In the data rows, 128 means zero.
Every row has a hidden score from 0 to 20. What is each row's score? 10 is about the middle. The score is a weighted sum of the row's numbers plus the product of two more (or one squared), each taken from its middle value.
[105  74  79 140 174  87 124 102 130 116 109  69 101  41 117 157 189 104 161 164 102 196 178 137 204 110] ~ 11
[107 130 132 128  91 200 128 120 153 145  99 208 129 177 158  82  87 112  64 110 144 136  73 120  81 173] ~ 15
[173 123 136  94  57 190 134 133 117 108  96 171 176 166 157 122  94 134 117 143 136 161 119  71 100 162] ~ 4
[105 100 116 100  79 154 118 160  61 130 151 207 126 123 155  88  96 173 115 117 154  93  35 143  94 128] ~ 17
[ 33  47  74 194 155 127  93 117 231 108  93  78 114  69 102  76 143  98 159 132 127 172 133  42 132 151] ~ 13
[ 96 145  64 156 152  97 128  31 192 148  73 100 119  27  96 109 175 224 170 121 122 169 153 144 111  82] ~ 14
[109 119 111 173 138 114 122  63 111 112  98 100 128 109 137 129 172 220 163 130 114 173 120 125 199 125] ~ 9
[134  80 153  72  82 194 185 100 131 134 134 172 153 161 155  94 100  98 102 103 134 117  92 158  58 157] ~ 6
[ 51  94 114 202 175 114 157 118 193 141  56 117 115  69 104 120 149 144 162 192 135  88 155  89 157 106] ~ 15
[129 131 148 155 157  85 120 141 206  88 152 102  95  19  97 180 156 161 128 120 148 131 191 209 147  94] ~ 13
[179 119 161  98 115 140 142 183 108 112 140 166 140 168 134 135 116 169 107 120 135 174 125 117  82 132] ~ 7
[137  86 122 166 167  96 155  93 113 116 164  78 120  90 129 132 186 195 169 133 109 144 125 144 103  95] ~ 6
[174 131 133 171 162  79 149  88  98 146 139 115 120 101 111 172 192  84 177 145  77 173 229 126 193 130] ~ 1
[131 152 149 161 166  64 112 142 113 135 106  91 110 132  84 144 189 153 160 142  97 139 173 181 182  56] ~ 9
[221 161 162 109 115 107 150 156 103  98 153 173 137 165 174  98 103 255 101  94 148  15 135 165  88 151] ~ 9
[ 87 113 119  51 102 144 148 147 152 129 186 154 139 127 122 152  77 130  76 101 138  93  94 112 126 180] ~ 9
[149 123 165 103  81 159 109 129  74 126 145 166 121 205 118 183  77 184 104 113 124  99 114 149  87 114] ~ 9
[200 129 195 134 168 104 155 159 172 140 134  91 123 121  90 187 177 132 181 175 108  90 238 141 106  82] ~ 1
[214 153 170  95  88 111 105 160 121 111 163 203 113 119 164 191  90 153  75  83 128 180  96 105 122 128] ~ 11
[142 118 127  68  95 158 111 141 143 187 166 174 121 164 147 165  64 103 117  62 136 123  48  75 167 158] ~ 7
[140 115  88  55  62 160  79 226 132 118 139 156 149 184 147 104  74 158  97 153 151 120  79  95 114 165] ~ 9
[162 128 167  98 105 154 127 118  54 130 134 155 166 165 141 139 117 161 120 119 133 106 125 180  61 160] ~ 7
[173 146 135  91  97 174 114 227 128 125 100 187 111 236 171 109  88 169  91 101 126  89 109  80  71 148] ~ 6
[132 119 142 155 152 107  78 153 111 133  61  84 117  44  90  87 162 119 139  78  91 131 122 141 108  87] ~ 15
[ 99 144  89 185 176 116  92  69 100 108 136  89 118  62  59  82 195 129 128 136 102 200 188 114 146  61] ~ 13
[210 115 148 151 153  66 142 175 158 129 103 103 147 123 114 137 170 116 185 153 112 169 115 123 109 118] ~ 5
[ 88 134  91 191 139 102 104  89 104 132  62 114 137 124  99  91 124 148 188 108 121  98 125 127 217 147] ~ 14
[177 148 119  67  75 139 148 117 123 132 126 169 126 170 152 118  92 124 111  93 153  28  75 138 102 167] ~ 6
[182 130 164  53  77 135 117 167  93 110 178 160 174 148 119 108 120 150  58  71 145  55 126 146 108 178] ~ 7
[162 171 110  93  87 127 131 136 195 109  87 176 118 103 144  77  89 155  68 128 129  88  97  91 115 159] ~ 12
[202 184 121 161 199  72 151 156 111 163 168  87 129  90 114 169 189 101 155 175 123 129 122 177  92  93] ~ 9
[ 77 151 132  92  72 172  97 163 111 110 140 137 111 125 174  69  93 136 111 132 148 115  79 130 171 149] ~ 16
[ 92 139 156 127  91 143 126  50  96 146 148 157 141 175 106  43  87 126  37  94 149 114 161 107 110 137] ~ 18
[162 115 184  99  82 125 119 145  61 123  81 149 128 125 132  68  76  85  83  77 151 101  94  99 121 133] ~ 13
[124 127 172 159 172  93 156 103  46 139 115  63 132 100  78  86 177 111 171 153  90 127 160 173 133  95] ~ 11
[197 168 101 115 132 123 128 161  75 118 186 148 170 176 142  78 129 109  94 105 128 140 106 183 143 121] ~ 10
[141 113 144 155 196 125  96 138 113 146 123  96 138  83 105 128 202 183 175 126 119  90 188 131 151  99] ~ 9
[132 149  96 167 193 115 155 124  95 118 104  70 127 171 112 177 170 119 143 176 118 161 170 170  64  87] ~ 8
[ 60 116 128 159 145 141 109  91 219 124 129  56 100  59  96 167 173 116 178 159 131 173 167 165 247 124] ~ 11
[167 165 183  80  99 131 173 206  85  87 183 202 132 185 153 153  83 153  99 135 138  91  73 176 131 130] ~ 13
[144 107 148 106  90 117 131 191 176 115 102 163 144 168  80 125  96 144  67  69 146 140  87 117 107 137] ~ 10
[105  85 140 116 106 133 145  64 110 156 184 134 142 121 134 172 108 195  67 148 147 146 132 115 168 201] ~ 9
[ 69 131 132  95  99 158  98  72 164 129  95 149 146 105 130  98  75 146  90  93 164 124  84 189 123 163] ~ 18
[103 103 137 166 196  79  98 149 140 104  97 127 112  43 135 158 169 129 196 160 107 153 176 138 110  90] ~ 10
[154 170 139  95 109 171 126 152  65 142  99 171 171 146 148 147 106 191 112 112 124 150 106 130 112 149] ~ 10
[143 140 156  53  77 195 147 142  81 136 169 147 159 213 147 138  76  47  74 117 136 147 121  95 107 126] ~ 6
[105 126  70 165 218 118 146 136 173 132 120  57  99  90  84 143 177 158 177 125 101 138 178 187 140  98] ~ 16
[173 138  87 141 181 128 152 151 113 129  77  78  98  59 110 186 174 163 186 132  96 212 186 169 156  96] ~ 14
[155 128 106 146 133 107 140 116  91  92 143 128 124 139 146 125 146 172 130 124 106 203 110 198 110 121] ~ 8
[ 97 140 132  80  73 147 147 112 127 124 126 148 148 196 149 156  89 124  98 125 130 143  87 148 128 145] ~ 8
[140 137 161  91  59 177  91 112 128 112 146 128 159 174 163  80  68  48  65  87 144  92 117  38 158 154] ~ 7
[173 152 191 121 104 173 139  89 108 132 177 176 172 150 131  88 139 146  95  80 121  99  93 115 103 153] ~ 9
[165 113 135 105 121 130 171 154 125 149 125 155 116 150 167 134 122 142  60 151 131 107 104 158  69 138] ~ 9
[132 141 165 117  69 173 173 178 109 140 153 179 147 170 156 131  77  80  64  63 155 143  86 132  88 199] ~ 11
[104 138  87  48 120 182 132 149  81 127 120 195 142 158 129 155 109  97  95 129 151  68 104 114 159 131] ~ 9
[103 123 113 194 166 123 121  82 143 164 107 122 122  86  99  79 165 171 164 129 112 206 150  94 126 110] ~ 13
[159 130 170  92  97 139 134 165 168 109 145 175 148 185 188 127 108 159 135 114 159  71 125 118  78 163] ~ 6
[154 145  98 128 170 111 125  97 121 134 138  99 134 139 135 157 140 104 121 157 122 110 183 200  99 106] ~ 9
[129 115 220  89  61 131 118 192 116 159 181 183 122 181 185 108  79   0 102  92 158  88  54 127 101 177] ~ 19
[ 54  76  86 168 160  82  92  77 190  96  46  63 124  44  83 142 148 134 174 144 112 119  87 115 169 135] ~ 18
[112 121 107 184 205  73 105  85 118 137 160 121 127 119 117 206 189 180 155 112 117 121 162  97 134  91] ~ 5
[152 145 104 178 181  31 174  64 167  94 142  88 126  85 139 164 170 146 135 142 105 124 140 152 147  90] ~ 8
[193 148 114 110  99 147 142 176 121 116 128 141 139 156 136  80  94 171 116 112 169  76  95 158 101 165] ~ 14
[105 178  92 150 202  67 102 103  83 145  88  94 125 120 110 163 178  34 153 169 128 115 163 118 103  58] ~ 10
[ 80 129 136 154 146 119 147 136 168 132 179 159 131 114 118 141 140 184 110 116 135 125 136 164 140 122] ~ 15
[ 78 117  90 149 145 153  92 104 172 115  69 146 123  85 119 133 137  75 148 108 134 138 137  91 206 112] ~ 11
[152 147 201  68 121 131 140 165 132 124 213 152 142 175 155 151 128  84  86 103 114  49 126 148  52 169] ~ 6
[116 122 142 105 101 167 149 165 115 128 184 134 127 107 134 117 103 134 114 138 135  90  77 121  86 122] ~ 12
[149 104 191 127  89 142 141 197 197 134 144 186 139 141 159  99  99 136  95  98 146 113  97 115  70 130] ~ 13
[116 100 128  97  89 174 114 151  94 138 170 161 122 152 153 118  83  96  88 148 146  89 125 102  91 189] ~ 10
[146 111 117 112 114 163  87 105 107 118  71 147 129 137 127  75 103  84  68 141 105 159  57 160 103 142] ~ 12
[117 114  77 143 131 123 108  96 159 119  84 120 129 133  89 112 135 198 161 162 118 112 149 125 101 122] ~ 8
[141 131 108 102  94 187 112 143  75 149 158 163 145 131 127 119  83 174  50 108 147  73  87 123 182 173] ~ 13
[132 136 163 119 131 158  93 119 102 150 112 136 120 120  74 111 180 157  86 168  83 117 152 153 134  82] ~ 11
[ 79 149 127  64  81 126 112 132 165 134 150 136 142 120 193 118 124 134  64  83 128 129  60 198  72 166] ~ 13
[ 96 126  92 130 142 112 117  76 184 105  97 119 117 131 100  99 128 118 123 169 119 116 125 108 127 147] ~ 10
[168 124 160  66 144 150  91 155 160 132 129 150 129 150 132 121 107 116 180 169 127 170 119 129 156 139] ~ 8
[145 159  88  85 113 171 175 105  19 138 135 148 133 116 176 151  93 109 127 103 135 117 105 140 143 165] ~ 10
[ 88 150 100 111 121 135 198 121 144 131 159 156 163 128 129 142 119 109 168 134 120 199 116  99 145 125] ~ 8
[131  92 149  56  95 179 157 212  85 116 191 169 147 145 155 142 118  92  90 110 151 140 113 116 128 163] ~ 7
[ 86 116 126 136 121 121 165 130 127 133 109 113  97 118 115 104 152  66 155 172 118 144 122 122 144 142] ~ 9
[159 101 160 130 167  93 116 179  83 118  98 127 101 111 117  92 157 133 181 124 128 143 148 115  62 115] ~ 9
[177 104 131 108  68 148 150 135 120 137 133 151 129 214 154 154  85 168  83  83 148 102  80  57  32 181] ~ 2
[126 138 177 144 166  58 206 130 114 139 115 111 127 111 135 176 177 132 184 147 108 168 161 148 198  87] ~ 6
[122 181 178  97 103 111 153 151 132 137  68 137 109 149 119 182  98  93  96  96 102 150 110 143 164 133] ~ 9
[141 136 107 180 182 123 122 140 119 140 143  72  89 105  88 177 167 115 202 145 107 137 152 157 185 102] ~ 7
[ 85 148 104 177 160 153 137 137 215  83 164  86 119 128 107  65 173 127 179 133  96 210 169 133 135 126] ~ 9
[120 111 145 115  93 204 176 191 153 110 111 156 132 140 196  92  87  59 103  88 125  97  92 131 110 128] ~ 10
[171 119 122  83  61 174 115  68 179 134 164 171 153 139 166 132  63  98  83  84 144 121  77  86 104 148] ~ 5
[106 128 136 187 172  96 113  93 164 122 109  53 115  98  85 159 174  98 205 149 121 220 155 150 144  79] ~ 9
[153 143 162 110  59 177 161 155 159 134 195 161 140 161 140 126  66  83  68 112 137  48 112  85 100 143] ~ 9
[140 140 121 141 201 132  86 154 153 131  53 100 106 105 111 163 176 187 128 158  96 147 173 163 193  61] ~ 12
[163 146 181 131 170  93 131 183  72 141 152 107 135 141 115 208 175 123 139 153 121 154 155 197 145 137] ~ 7
[122 123  89 106  82 119 179 182  95 113  66 170 164 140 168 125  71 234 102 117 127  72  91 124  98 151] ~ 15
[ 89  96  97 151 132  88 140 158 125 141 100  91 149 139  95 102 148  77 139  90  94 128 142  91 140 111] ~ 8
[ 25 116  91 191 159 128 163 125 206 144 124  84  81 123  92  64 146 115 160 197 114 171 137 111 181 101] ~ 16
[126  81 117 108  87 151 110 167 221 108 171 142 126 136 155  13 112 131 115  66 132 153  90  52 111 129] ~ 10
[170 176 162 160 171 113 132 128 167 156 137  85 131  97 123 169 198 145 146 220 109 107 194 172  85 123] ~ 7
[109 137  42 156 153  84  72 136 186 145 104  90 106  56 111 154 178  70 187 120 106 186 160 114 154  93] ~ 8
[157 153 106 166 191 139 145  86 182 123  81  76 150  97 115 182 155 146 167 104 128 191 177 126 159 114] ~ 13
[153 134 109 148 186  94 100  86 174 139 137 111 120 171 122 151 206 143 124 113 111 106 193 154 123  98] ~ 3
[143 137 131 145 180  92  98  56  98 120 140 100  87  82  93 106 158  87 134 142 108 132 168  44 167 132] ~ 7
[ 69 169 156  71  84 135 152 152 142 124 141 156 151 119 177  99  68  86  61 123 152 108  89 126  97 122] ~ 17
[ 87 114  87 199 159 118 101  58  79 134 136 114 132 111 124 151 163  72 164 113 115 154 133 146 139 121] ~ 8
[176 184 185 119 100 205 147 164 111 161 141 170 161 120 122 100 116 143  91 124 121  50 103 132 111 139] ~ 12
[183 137 101 151 155 120 116 125 130 123 105 131 116 140 114 167 159  87 138 141 130 183 126 142 146  88] ~ 6
[ 96 113  84 178 168 139 142  50 190 122 152  72 120  90 109  80 158 152 162 152 115 238 156  80 154 119] ~ 9
[ 91 129  62 172 158  75 138 182 125 125 109 112 126 106  97 114 207 135 153 123  90 156 190 150 132 105] ~ 10
[160 161 177  52  95 174 153 174 187 120 139 187 150 146 139 186 101 164  75  63 145 119 127  80  42 146] ~ 5
[ 84 104  77 130 109 144  84 108 184 135  85 141 126 106 139  69 139 155 108 151 140 176 133 104 150 135] ~ 13
[170 160 170  87  67 187 146 134  95 120 137 207 151 136 139 217  87 122 103  91 125 231  98 147 141 160] ~ 9
[110 158  82  69  68 157 122 146 126 144 170 145 132 169 161 106  77 125 103  99 133 140  98 115  68 152] ~ 10
[177 165 167 162 157 147 125  89  71 161  94 118 152 115  97  67 141 167 116 148 126 118 153 154 115 105] ~ 14
[110 146 114  77  89 106 142 148 103 125 182 156 116 176 149  97  94 118  52 106 135  99  60 170 100 151] ~ 13
[ 63 124 116 155 164 179  79 114  92 150  84  86 118  50 121 137 150 197 146 122 111 106 117 112 143 148] ~ 16
[113 116  51  56  72 157 145  92  80 151 142 153 137 145 188  55  74  92  69  74 142  38  92 110 110 153] ~ 12
[178  97 111 166 164  91 166 137 129 138  42  94 102  53  77 165 149 155 210 181  90 137 173  98 158 112] ~ 10
[ 87 102  85 199 151 113  67  75 119 121  49  91 121  44 105 118 156 167 181 107 107 203 172  51 128  96] ~ 11
[ 57 124 108 132 116 130 132 159  78 134 141 117 123 112 128  40 124 105 147 140 134 185 110 142 183 136] ~ 18
[ 77 123  81 173 170  95 109  61 111 109 131  79 102  84 123 166 160 163 203 183  97 141 152 137 183 134] ~ 8
[118 132 153 165 126  79 109 183  90 129  65 134 126  86  97 139 122 100 165 167 119 123 119 136 156 153] ~ 13
[ 84 115  75 168 151  78 108  85 191 119 105  53 139 136 120  91 149 101 154 109 133 133 154 124 146 111] ~ 13
[114 134  44 132 164  88 113 137 143 126  40 103 136 123 134 153 142 143 155  80 141 114 149 122  74 100] ~ 17
[147 147 132 117 182  76 146 149 178 119  85  99 122 130 108 159 187 126 140 228  95 146 189 223 203 101] ~ 10
[ 92 135  83 210 170  78 155  92 142  99 104  69 129 113 109  90 138  95 160 139 115 137 169 137 174 125] ~ 14
[ 88 125 112 172 177  92 112 153 167 143  83  85  92  56  91  67 176 100 154 123 110 145 147 107 191  91] ~ 16
[ 96 162 152 170 160  95 134 116 234 123 115 106 108  98 122 155 176 134 216 151 104 127 167  58 182 121] ~ 5
[132 162 129 142 105 157  86  60  73 147  98 145 107 153 142  99 108 160 124  58 151 157 116  53 134 136] ~ 11
[ 91 134 149 166 147 121 123 142 123 128 126 147 133 121 107 157 115 139 162 117 145  83 117 118 112 145] ~ 12
[ 49  76 105 182 170  94 144   0  90 164  29  80 114  54  71 178 170 104 181 151 141 146 179 102 154 116] ~ 13
[ 70 105 129 160 196 104 119  72 167 125  95  59 120  44 117 170 157 148 181 177 101 168 168 158 177 111] ~ 13
[154 100 131 136 192  78 140 103 127 142 123  96 120  71 130 189 185 149 173 124 121 165 200 193 111  75] ~ 7
[113 130 146  91  84 157 102 112 131 105 129 139 157 150 153 127  63  98  90 121 114 142  91 155 136 148] ~ 10
[ 95 124 108 112 116 148 127 118 114 129 123 156 148 153 132  90 101 121  97  86 140 119 100 148 128 149] ~ 13
[126 123 128  48  85 157 155 117 114 129 127 165 154 134 153 140  93 155  81 123 137 108 114  76  67 159] ~ 6
[ 92 108 132 163 167 122 149 118 115 155  34  86 117 133 108 136 174  80 153 187 119  77 195 116 187  83] ~ 11
[120 128 146  92 103 192 108 196 105 129 159 129 119 194 161  93 103  57 122 115 155  93 113  87  77 181] ~ 9
[157  77 154 134 141 110 119  93 118 112 124  90 123 154  95  98 140  97 160 140 109 217 151  62 145 134] ~ 3
[113 144 150 101 108 116 103 138 118 131 147 110 134 174 149 121 112 148 122  93 143 155 160 143  75 128] ~ 10
[106 127 162 119 100 125 133 128 191 157 168 195 112 178 133 104 113  67  67  84 161  91  85 105 131 135] ~ 18
[194 147 131 131 183 108 145  54  81 150 155 127  97  98 144 169 156 121 139 183 116 112 151 155 102 102] ~ 6
[124 131 135 173 169  83 176  80 187 138  72  81 101  68 104 104 183  88 164 163 122 144 208 110 186  73] ~ 11
[185 119 169 107  85 147  98 243 108 130 144 199 169 168 185 157  77 183  90  68 149  75  63  77  76 162] ~ 8
[123 133 120 145 145 140 111 149 160 127  86 105 121 156 111 158 176 115 175 156 124 107 161 164 170 126] ~ 7
[147 137 125 107 117 155  85  95  76 137 163 128 113 176 113 167 114 132 110 168 133 148 101 145  90 103] ~ 11
[153 137 119 152 159 105  82  89 153 123  97  69 127 127 108 171 197 131 182 150  95 186 164 153 160  84] ~ 3
[160 101 171  89  95 186 148 109 183 120 132 171 120 125  99  99  66 164  96 103 139 114  76 159 100 132] ~ 11
[ 82  97 120 188 188 117  99  78  93 156 100 103  94 136 118 226 187 193 181 164 135 171 195 174 170  98] ~ 8
[101 107  92  97  72 161 106 105  70 100 184 187 150 178 134  46  87 123  81 146 150 120 113 109 139 184] ~ 14
[186 134 119 100  95 135 148 148 208 148 173 195 118 112 146 192 101 102  58  71 137 131 118 178 121 137] ~ 7
[ 78 102 126 152 107 178 128  70 115  83  59 192 131 113 144 111 100  80 111 132 130 126 114  77 154 178] ~ 10
[108  96 143 136 165  65 106  96 155  85  50 103 119  67 154  69 192  99 181  99 121 126 134 109 171 131] ~ 13
[132 143 165 142 144 139 123 113 159 131 110 106 144 174 134 183 162  77 161 157 125 167 140 118 127 121] ~ 4
[130  88 101 162 162 137 100  79 153 148  50  65 126  87 125 143 182 129 201 146 144 177  70 127 145 121] ~ 14
[124 122  87 123  86 149 129 154 152 123  73 181 143  99 151 174  95  94 110  97 129 184  77  88 164 140] ~ 9
[149 160 203 158 171 103 138 118 165 119 108  81 137  81 102 145 139 137 158 134 127 144 149 147  83  89] ~ 11
[ 96 128 109 101  93 193 141 151 147  84 102 145 136 122 155  75  86  98  82 107 142 100 108 144 117 138] ~ 15
[162 159 141  92 115  96 127 203 132 129 144 163 158 195 144 150  86 140 120 104 144 119 148 162 142 142] ~ 9
[121 104 138 104 118 154 141 194 186 132 170 170 155 146 148  96  87 187 110 131 154 128 113  55  92 144] ~ 12
[114 168  81  70  88 199 110 176 156 100 100 157 158 131 145 117  59 103  56 144 142  81  88 116 161 155] ~ 15
[206 184 162 127 144 161 103 165 122 139 150 137 104 170 104  98 134  92 143 156 143 102 141 187  94 133] ~ 12
[191 121 153  99 130  75 160 162 179 116 145 127 134 149 125 105 128 146 125 133 106  76 150 172 166 101] ~ 6
[ 29 136  57 186 129  99 108 115 100 116  92  76 111  87 113  73 161 163 162 151 120 158 152 138 137  86] ~ 16
[161 142 175  81  99 169 111  92 136 118 156 160 140 147 129 133  79 187  93 100 141 145  97 146  76 161] ~ 10
[184 138 125  93 117 173 132 167  68 116 168 171 159 126 128 112  84 108 132 104 164  82 104  60 134 133] ~ 8
[125  98 101  54  67 182 139 191 137 119 131 203 109 152 155 105  93 145 102  87 150 187 107  90 150 156] ~ 9
[ 90 129 132  67  84 167 107 169 149 161 134 147 115 153 102  57  88 116  90 109 122 165  86 150  77 166] ~ 16
[146 162 137 126 151 116 144 103  60 148 169 139 151  90 113 152 143 166 150 127 138  99 128 166 145 139] ~ 11
[182 116 172 186 151  77 109 102  73 164 110  97  96 154 137 197 171 186 139 133 139 138 137 191  61  93] ~ 7
[ 49 129  99 155 150 110 112 102 103  42 104  94 131 108  98 110 127  86 162 181 126 124 107 111 103 132] ~ 12
[ 80 113 121 104  89 119 114 184  93 132 124 153 125  72 131  77  81 112 128 175 125  82 137 107 121 164] ~ 15
[112 172 160 104  80 160 145 157 149 124 210 121 132 174 155  67  81 145 148 164 141 147  99 117 136 168] ~ 16
[173 136 142 105 112  65  74 171 138 128 171 146 134 105 128 199 122 148 112 112 121  82 111 117 158 139] ~ 6
[152 123 130 107  94 150 160 115 136 136 131 179 124 156 134 120  46  68 123  88 115 111 103 148 121 167] ~ 8
[ 93  83 107 179 167 108 123 102 197 138 122  28  91  66  91 131 197 160 214 115 117 197 163 133 193 106] ~ 11
[135 159 174 116 127 122 134 144 137 157 214 175 146 152 145 175 114  73  74 141 133  65 119 156 104 142] ~ 15
[123 146 125 164 131 146 112  89  57 142 128 121 102  89 109 160 149 154 154 163 137 108  75 139 118 123] ~ 12
[199 115 186  92 102 167 116 141 128 122 180 143 124 144 202 129 104  86 155 144 119 125  92 112 125 155] ~ 4
[131 128 125  68  62 138 137  98 124  95 166 179 130 140 127 164  99  95  92 112 147  24 108 147 110 157] ~ 5
[147 172 145 100  96 107 146 150  76 102 174 128 132 130 142  69  86 116 107 111 130  85  85 171  66 140] ~ 13
[146 156 131 154 190  89 141 180 118 145 143 125 137  86 110 198 180 207 175 146  97 148 165 227 154  77] ~ 10
[162 127 175  96 137 104 164 130 142 119 255 191 150 132 146 141  99 112  69  77 174  89  97 170  69 113] ~ 16
[168 137 140  71  90 151 174 193 128 150 138 118 112 233 135  87  94 140 121 139 128 163  88  79 124 138] ~ 6
[139 109 145 112  88 164 138 233 102  98 154 147 130 185 119  73  72  56  77 100 139  78  52 129 135 132] ~ 12
[105  72 127  96  80 165 108  99 106  82 148 128 118 149 134 111 103 126 111 127 139 155 115  95 139 162] ~ 6
[135 130 151 165 120 117  95  66 169 136 132  82 129 139 144 113 131  78 161 113 127 159 121 184 135 135] ~ 9
[135 142 106 131 172  65 135 135 112 130 103 103  96 113  83 208 202 159 154 123 113 183 163 168 148  71] ~ 6
[ 25  97 145 203 175  81 111   7 158 148  44  58 141  18  99 141 150 209 204 139 117 160 173  68 225 104] ~ 15
[141 125 120 165 190  85 110 146  34 166  83  43 103 133  83 147 193 153 172 170  91 157 152 164  67  84] ~ 9
